(in the rows, 128 means zero)
Named turns come first, each shown by rows before and after it. Which turns, in which order, take the first row of each pair that follows to the second? Write the first one first, as in the answered first pair.
kiku:
[153 128 127 117 142 131 121 129 157 110 125 127 142 103 113 113  97  94
  93 145 112 135 155 122 134 120 120 127 146 109 105 156 120 107 107]  ->  [144 136 133 112 149 131 127 131 160 117 130 130 142  97 116 111 105 103
  96 145 119 138 148 125 128 115 123 133 140 102  95 164 108 125 112]
[135 125 148 170  97 138 139 140 109 168 131 121 129 179 158 183 140 153
 136 131 113 155 166  93 106 165 148 119  96 127 118  80 119 149 178]  ->  [168  94 118 153  94 146 130 119 103 129  99 111 130 190 109 181 114 122
 144 127 102 115 155 110 131 168 141  99 115 147 158  79 158  96 138]
[156  81 162 113 109 139 133 123 158 115 105 118 115 138  54 136 118  87
 127  97 119  91 125 120 154 159  97  77 130 127 139 113 150 165 122]  ->  [124  96 182 103 122 129 143 137 167 124 124 134 116 124  73 126 140 111
 128  96 130 104 117 116 134 145 101  94 100 105 118 138 119 211 143]
zava:
[119 127 127 137 137 105 133 128 132 120 130 139 138 100  99 116 132 140
 107 165 155 167 122 131 120 106 121 132 120 117 122 118 105 141 132]  ->  [106 119 116 129 122 100 146 127 112 112 125 147 127 113 117 136 125 161
 115 151 143 159 118 139 126 102 124 116 108 130 141  95 119 129 135]
[139 117 102 101 123 128 108 130 131  84 102 133 146 103  84 116 121  97
 122 138 137 114  95 131 131 126 127 142 142 130 130 154 129 113 102]  ->  [116 130 106  83 122 114 122 131 114  90 103 157 126 104 110 137 129 123
 136 115 133 101  82 136 120 112 131 144 119 127 137 157 129 127 113]
[156 156 122 153 100 135 107 114  98 172 138 132 111 123 149 153 124 105
 122 126 104 123 152 130 141 153 110 130 150 155 131 101 150 105 120]  ->  [156 176 135 145 124 131 107 121 122 183 145 142 111 109 142 136 139  97
 115 127 119 131 142 127 111 151 110 153 158 131 105 143 126 138 127]
feg:
[158 132 131 195 164 133 114 160  98 159 132 149 127 117 153 147 123 138
 143 156 118 167 157  99  98  96 119 128 118 142  88  93 120 111 174]  ->  [164 126 118 186 163 124 101 146 104 129 104 156 134  76 113 121 108  98
 136 161 130 146 129 104 103  84 101 148 143 133  81 132 122  81 132]
[123 148 113  76 129 116 123 160  84 131  95 158 117 135 133 118 108 117
 110 137 108 113  89 130 107 110 155 166 130 152 155 131 126 142 140]  ->  [117 138 126 106 124 131 122 169  80 152 114 139 131 153 159 122 118 136
 104 143 102 143 123 119 122 128 168 154 126 163 150  86 121 150 170]
[ 94 126 128 107 151 100 169 147 104 128 105 141 125 181 124 154 127 129
 154 112 117 106 107 122  88  90 132 127  58 149 150 142 120 146 107]  ->  [ 94 105 138 174 113 130 145 155  98 151 127 100 164 169 152 143 127 132
 120 138 118 160 157 107 140 109 144 111  75 164 129  79 113 124 129]
[ 97 107 167 127 126 148 143 142 167 119 160  89 155 138 111 100 159 145
 110 141 153 161 115  96 155 119 145 107 101  99 138 110 105 162 170]  ->  [104 104 149 116 127 146 128 132 172  94 142  92 163 105  80  78 149 118
 101 138 167 147  99 102 159 102 135 124 124  96 135 143 108 144 139]
Lin:
[125 138 126 106 124 121 152 125 127 171 135 140 125 145 140 160 114 166
 125 112 115 133 132 128 100 124 119 153 141 108 115 115 121 138 163]  ->  [133 128 126 102 136 131 158 124 137 159 132 126 131 163 122 157 115 163
 134 115 106 125 137 128 110 134 116 133 136 112 129 109 130 140 167]
[122 110 145 120 124 143 138 122 146 126 123 117 125 132 147 125 124 154
 142 129 117 149 131 132 152 154 128  77 126 127 130 122 120 139 142]  ->  [104 138 142 120 117 119 132 122 133 139 124 146 120 103 171 127 124 156
 140 116 120 150 119 138 127 135 129 106 130 118 112 142 104 137 134]
[127  91 131  95 130 139 125 132 150  62 126  89 151 148  64 129 107 111
 126 147 136  67 119 122 165  81  99 104 126 130 163 118 119 105 133]  ->  [ 97 125 118 148  80 129  93 134 107  97 144 109 157  82 144 141  99 121
  98 139 147 114 139 127 169  60  98 149 150 141 121  99  97  69 129]

Each pair is two turns apart.
[107 114 124 124 126 122 113 142 157 135  90 179 142 128 111 132 134  90
 150 148 156 164 120 134  94 142 129 101 114 146 132 169 139 142 111]  ->  [ 99 107 112 141  96 118 116 136 125 132  90 180 139 129 139 147 122 104
 147 142 147 165 131 137 116 140 132  92 102 164 143 127 154 120 112]  zava, Lin
[146 119 137 172 128 159 108 137 135 160 142  97 155 146 141 120 125 113
 111 157 121 160 174 115 153 166 135 116 142 130 118  90 116 125 149]  ->  [121 123  97 137 104 125 122 117  74 127 105 147 119 140 157 160 101 126
 137 112 106 108 133 142 145 130 128 116 131 155 157  83 154  81 115]  Lin, zava
[171 122 137 122 121 144 129 131 139 152 142 128 110 173 134 134 112 133
 146 143 116 118 144 139 128 174 135 109 138 147 141  96 164 146 154]  ->  [161 144 108 121 101 123 110 116 119 142 126 159  99 128 144 136  92 119
 144 131 124 110 125 156 120 148 122 147 160 154 134 118 164 111 114]  Lin, kiku
[140 133 111 197  80  92 123 139 103 168 138 105 100  98 145 146  90 117
 193  89 113 157 139 127 148  82 110 156 114  74 146 144  99 130 164]  ->  [136 139 107 173  92  86 123 134 103 161 125 122  92  97 134 142  91 112
 203  81 118 143 125 130 136  70 109 161 117  67 148 162 102 129 157]  feg, feg
[102 104 130 120 114 114 145 129 113  76 106 124 127 136 125 115 108 130
 153 129 131 126 101 127 145  91 132 112 101 139 153 119 137 121 124]  ->  [111  93 142 147 112 136 134 139 129  87 125  99 146 131 119  94 112 121
 127 148 146 156 123 116 155 103 130 115 116 132 129 113 123 124 130]  kiku, zava
[109 109 149 144 122 152 142 147 155 101 145 118 178 126  95  69 155 138
 113 159 143 153 118  90 147 121 130 104 106 118 123 133 104 145 129]  ->  [103 117 140 167 106 149 133 143 136 108 144 119 182 105 121  81 147 137
 103 158 149 165 123  92 156 117 127 114 112 126 113 115 107 128 125]  feg, Lin
[114 158 144 130 129  87 118 138 103 170 175 206  93 125 185 158  87 157
 151 118 154 149 104 152  98 103 165 139 123 138 153 145 172  76 147]  ->  [133 142 132 149 114 105 103 129  99 167 173 184 106 134 179 162  77 147
 145 130 150 153 123 155 131 115 165 121 135 154 166 113 192  47 142]  kiku, feg
[140 107 101 129 124 149 130 123 128  86 118 124 138 131 113 126 116 110
 136 120 131 113 119 117 147 141 129 121 143 130 142 131 145  90 107]  ->  [114 101 112 111 131 142 145 128 129  78 124 129 143 134 117 128 125 137
 143 111 131 110 101 116 147 123 132 119 119 123 146 131 135 111 121]  kiku, zava
[140 148 108 157 118 129 115 126 119 166 119 134 116 133 138 158 137 110
 121 103 129 155 146 112 112 138 123 163 142 113 104 111 134 165 138]  ->  [163 132  93 134 126 129 116 119 113 148 101 136 104 155 112 166 124 101
 137  96 111 117 134 122 112 134 116 148 143 121 131 117 158 142 119]  kiku, feg
